Each named move below is a turn or a mirror, shown by a few rows before and after it. Which moves, in which order, take the first row of each later pair to the second? The first pair is answered.
D:
-38 9 19 -24 -1 2 -33 11 -17 -19 -25 13 -5 -35 34 -32 -12 -29 10 13 -21 -11 => -12 11 16 -9 18 -27 -31 15 -16 -27 -42 0 6 -33 -9 -22 -12 -14 24 34 -15 14
-20 7 -23 8 11 -28 -34 -10 -3 -16 8 -10 2 -6 -12 11 -6 -2 21 7 -15 33 => -33 9 -15 -6 -12 -4 -37 -11 -7 -7 20 5 -6 -7 23 3 -2 -13 10 -8 -15 12
-2 -1 7 5 -69 18 27 -23 -39 -6 29 -11 -29 -24 9 20 36 -38 21 0 -15 -35 => 19 5 3 25 -37 -27 31 -24 -39 -19 3 -32 -5 -23 -51 35 32 -16 38 24 -10 3
H:
5 -6 2 26 3 -2 22 -5 -2 -5 -13 0 -7 6 -7 13 11 19 11 -3 5 27 => 4 -23 7 24 21 8 5 -8 9 13 -13 5 -6 7 13 3 -1 8 4 -12 -16 7
24 -19 12 55 31 -6 -12 33 27 51 -6 -14 19 2 -1 2 -6 12 8 -18 -25 -16 => 7 4 12 35 -15 21 4 49 12 39 31 4 -6 -8 31 3 3 -9 -21 -41 -3 -35
3 9 -21 27 -17 -9 21 33 2 11 -32 7 -1 35 -16 7 5 34 20 12 -1 -7 => 2 -7 -11 25 -5 -5 5 32 15 36 -31 10 4 30 7 -4 -3 31 20 4 -22 -26
Y:
-1 13 4 -37 -5 17 -13 -17 4 -22 8 1 -23 -15 5 4 -8 -11 -8 9 -28 17 => 10 -2 1 -18 6 26 7 -32 16 -8 -9 -12 -21 -2 1 5 4 10 10 16 -25 18
8 -48 24 33 69 -17 -29 -24 49 61 -36 -29 36 8 -9 -21 -30 10 18 19 -52 -9 => -13 -8 23 -11 57 -26 -77 21 21 43 7 3 28 -31 -7 -25 -69 -26 -31 -3 -49 -19
8 17 2 2 -7 -20 -14 19 10 -8 0 -3 2 33 -9 23 -16 -15 16 -19 28 -14 => 6 17 2 -5 -8 -20 -10 6 3 -23 -9 1 3 34 -18 26 -14 -13 16 -13 30 -5
9 -8 22 -26 47 -12 -36 1 7 -1 -1 8 19 -3 -29 -11 -46 19 -25 0 -68 -11 => 4 0 21 -32 37 -12 -33 -22 -8 -21 -9 12 24 2 -41 -6 -39 16 -19 13 -64 10

Each pair is 2 to 3 moves apart.
10 -8 -4 35 16 -6 7 59 17 25 11 -12 -4 1 -21 22 12 7 -5 -10 22 -23 => -31 12 -1 -25 -41 22 7 -1 -17 -33 17 21 -17 -4 10 13 20 -15 -22 2 29 3 -> Y Y D
25 24 26 -41 -20 23 -26 4 -32 -50 5 -26 13 25 -53 -5 -3 19 10 -28 7 -25 => 27 19 31 -37 -3 16 -32 -2 -28 -47 -6 -32 21 26 -64 -11 0 25 18 -23 -2 -21 -> D H
8 -19 -5 19 5 25 0 -5 12 7 -24 -2 4 -15 30 -18 24 -7 4 -6 -2 -11 => 8 10 -3 13 -3 12 0 31 -4 -7 -4 4 -7 -35 6 -1 16 -20 -21 -24 21 -1 -> D Y H
11 57 2 4 -18 20 17 77 -21 -24 33 30 -20 -11 7 44 14 -34 -24 8 10 -5 => 9 52 1 -2 -37 38 47 24 -24 -48 10 26 -22 10 12 39 45 -19 -2 33 13 26 -> Y D
-21 13 -7 -23 -32 11 12 0 -22 -20 28 32 -7 -5 31 19 11 -23 -9 4 33 10 => 6 -23 -6 6 55 -34 -33 12 7 16 -4 13 23 -6 -1 8 -35 -6 9 21 -13 4 -> D H Y
12 14 -22 0 -13 -29 4 35 -12 -12 37 -5 20 5 -30 1 -34 -10 -8 -9 9 -15 => -4 11 -17 -14 -37 -8 5 24 -12 -14 49 3 12 7 2 -2 -21 -16 -13 -22 12 -30 -> D H D
10 -62 -26 25 -6 28 -7 -13 45 56 -9 -29 34 5 38 14 2 -13 20 -9 -10 -64 => -14 4 -31 -18 -85 37 26 3 -6 3 30 -4 4 -22 33 37 20 -39 -16 -24 47 -35 -> H Y
3 -18 10 -17 -7 38 -17 -56 -23 -18 -29 1 -5 6 60 -27 -45 -16 7 12 -31 22 => 29 -32 3 24 27 15 -3 -47 -6 -1 -51 -24 13 16 27 -15 -42 10 33 33 -31 30 -> Y D
13 12 -11 13 -3 6 32 14 5 8 1 -5 -24 1 2 2 18 13 3 2 21 -6 => 15 -7 -10 18 33 -5 1 12 15 25 -7 -5 -7 -4 -2 -7 -2 12 6 3 -6 -16 -> Y H H
-7 -70 14 34 0 19 26 8 59 26 -26 -26 30 21 -24 -18 -33 27 49 -31 -49 -30 => -12 -26 14 4 10 -25 -17 58 25 2 -1 -6 34 -21 -62 -6 -80 2 9 -44 -45 -16 -> Y D
-12 21 9 -21 3 -18 -34 -10 -3 -37 -5 30 6 -29 -12 3 -40 -22 8 29 17 58 => -7 -16 13 4 -8 12 7 -54 15 -23 -25 11 10 3 18 -2 10 1 42 37 15 52 -> D Y
31 21 -3 3 0 -14 7 34 -11 9 11 5 -3 3 -5 20 -7 -4 -7 -2 38 24 => 24 27 -3 -3 -19 2 9 23 -14 3 21 8 -10 8 4 19 1 -11 -9 -7 44 21 -> H D H
-11 28 -3 -7 34 -65 -39 23 -5 -31 -9 0 7 -7 -61 16 -61 -2 -6 11 -8 39 => -35 48 -8 -21 -59 -3 43 -18 -25 -61 15 9 -25 16 -11 19 16 2 -8 4 41 41 -> Y D H
11 -32 18 36 -15 41 36 36 23 67 16 -30 5 3 63 4 38 -7 6 -34 21 -79 => -12 34 11 -31 -51 -13 39 -43 -46 -69 -28 -12 13 -6 -34 18 32 -6 13 39 38 59 -> Y Y D
-20 -20 12 -45 16 -1 -45 -120 -6 -62 -49 10 13 28 -24 -27 -14 8 38 51 -46 55 => 47 -19 -7 54 69 -56 3 -12 16 0 -55 -36 21 34 -96 12 3 51 53 40 0 43 -> Y H D
17 -8 -7 5 -5 5 59 42 -33 -6 -39 6 -13 -6 -43 27 6 1 -2 36 -12 38 => -3 -10 2 -25 -10 19 9 71 -30 6 -7 30 -20 -27 -2 7 -33 -35 -39 0 -29 -7 -> H Y H
5 -42 -21 -46 -4 30 3 23 47 20 3 39 69 -2 13 -18 -19 -13 19 -9 -13 -20 => 6 -29 -21 -51 -15 25 9 42 36 17 16 46 63 -8 14 -15 -14 -16 -3 -20 -3 -19 -> D H
-13 20 -6 -36 -14 26 -27 -9 -8 -26 -5 -5 38 -28 20 11 -4 -24 -1 7 -5 -19 => -5 2 -7 -17 1 30 -28 17 8 8 7 -7 35 -24 28 10 -3 -17 0 -2 -15 -48 -> Y Y Y
-34 9 -40 -14 -46 -3 8 13 8 -15 30 9 -23 -3 52 7 9 -22 -18 -26 -16 -2 => -31 -29 -31 -5 -6 2 -16 -19 31 4 1 3 -9 10 65 -15 -6 -15 2 -9 -47 -10 -> H H D
-24 33 4 -44 -26 0 -10 14 -22 -32 37 17 -18 -21 3 -12 -2 -20 -16 -7 4 -6 => 18 -2 -6 18 20 -23 26 1 13 -4 -12 -19 9 10 -37 -1 22 35 41 23 2 13 -> H Y
